(in the rows, 128 means zero)
One turn sends every row of this set to another row. A few are shown first. Where does it send the rows asked after them?
J485: [143 152 118 119 114 116 131  97 102 108 129 124 119 113 123 115 137 138
 129 168 108 140 155 126 130 117  73 146 172 115 130 140  72]
J515: [137 161 134 103 129  98 127 121 113 111 145 126  76 136 116 116 120 117
 118 135 134 104 144 100 141 138 136 119 108 144 173 124 118]
J747: [149 170 125 112 102 123 128 104 102 132 134 128 129  90 124 110 129 122
 122 170 128 154 132 124 135  90  99 128 154 112 136 128  90]
J310: [142 151 123 117 122  93 116  97  92 124 144 137  76 146 109 112 126  91
  80 120 143 105 147 121 124 127 119 123 138 148 176 132 119]
J707: [124 162 100  99 120 125 108  96  89 140 145 132 104  91 102 156 137  92
 100 148 136 156 119 132 106 111 128 108 147 147 131 153 107]
J791: [126 137 122 125 181 113 108 108 133 110 130 138 121 132 124 116 111 123
  94 116 125  93 153 158 119 120  87 147 134 138 122 123 129]
J447: [ 94 139 118 111 170 127 117 123  92 150 106 152 130 145 123 133 101 104
 115 121 135 118 124 151  82 107 119 116 118 147 155 164 110]
J178: [103 147 115 105 140 130 108 124 116 133 130 130 138 125 107 112  80 111
 128 127 117 139 115 157 100 121 128 116 113 156 179 177 107]
J681: [128 121  94  95 184 135 101 113 119 133 150 142 103 125 125 121 117 114
 105  99 132 127 126 135 107 155 108 142 134 162 122 180 112]
J637: [132 141 116 138 117 127 122  98  92 133 132 113 129 127 136 100 120 132
 141 161  95 112 148 106 142 141  81 164 173 120 140 134  92]
J776: [114 111 136 117 175 126 112 104  82 169 111 130 107 151 129 107 100 131
 114 144 132 147 119 154 110 124 130 114 143 151 178 152  94]
J836: [129 133 144 100 190 114  93  69 128 127 135 122 108 136 125  95 115 147
 122 128 127 119 144 146 137 143 113 127 131 126 129 133 129]
J154: [110 139 118 132 168 119 133 143 103 156 124 146 119 151 115 117 106 116
 127 128 125 105 148 139  80 111 125 132 117 141 161 175  98]
J800: [116 174 121 116 116 104 100  94  74 139 142 130 105  84 120 124 139 100
 122 135 117 138 157 131 109 113 107 125 174 118 101 163  92]
J324: [106 158 109 105 130 133 103 132  85 166 150 122  99 104 127 141 127  99
 127 145 145 122 116 110 110 130 147 115 134 142 102 150 126]
J740: [119 150 127 109 138  94 113 109  86 129 136 124  61 119 129 131 125 116
  94 125 136  98 128 137 147 162 127 120 129 159 160 123 111]
J987: [141 158 108 110 112 137 117 114  98 155 141 126 129 119 121 130 123 110
 109 158 154 154  99 108 129 103 148 122 130 133 142 125 112]
J732: [124 139 129 120 154 115  87 100 151 100 150 110 128 127 117  90  92 120
 114 108 112 128 150 141 132 137 106 142 144 152 148 138 135]
J264: [123 143 125 119 123 110 107  94  75 125 140 120 104 117 125 105 139 121
 140 151 106 120 170 118 120 134  84 135 184 117 100 167  88]
J907: [145 114 111 105 187 149 111 129 121 121 144 139 114 145 140 115 102 141
 114 120 130 140 117 115 131 135 132 145 113 153 133 154 117]
J297: [118 157 136 133 117 131 111 135  73 153 128 109 113  98 157 111 121 120
 137 147 129 135 130 109 138 121 116 138 166 117  98 130 112]
J641: [ 99 129 132  94 169 134 115 104  95 160 114 128 114 141 122 109  97 126
 130 136 141 148  99 161 106 133 127 108 119 148 160 159 112]
J281: [120 134 126 127 127 123 118  91  79 133 141 114 100 122 126 104 125 122
 150 161  93 116 160 116 124 151  73 147 179 121 115 150  98]
J191: [151 115  98  81 177 143 111 103 133 114 148 152 117 139 118 112 111 115
  97 125 128 151 126 126 110 118 100 126 134 162 156 161 113]
J149: [103 136 116 106 151 122 119 138 128 141 129 118 111 110 113 115  96 123
 131 141 108 142 124 154 104 146 111 112 133 174 187 172  94]
J148: [127 138 124 137 111 119 113 118  88 135 128 104 125 125 149  96 124 135
 136 153 114 122 140 110 147 138  93 153 183 123 111 133  92]
J978: [130 145 120 132 129 121 127  82  83 114 130 126 115 125 120 124 132 125
 132 163  94 131 160 118 123 133  69 156 170 119 137 135  79]

J485 -> J264
J800 -> J297
Now find these:
J776 -> J149
J515 -> J310
J447 -> J641
J707 -> J324
J637 -> J978
J836 -> J732
J681 -> J907

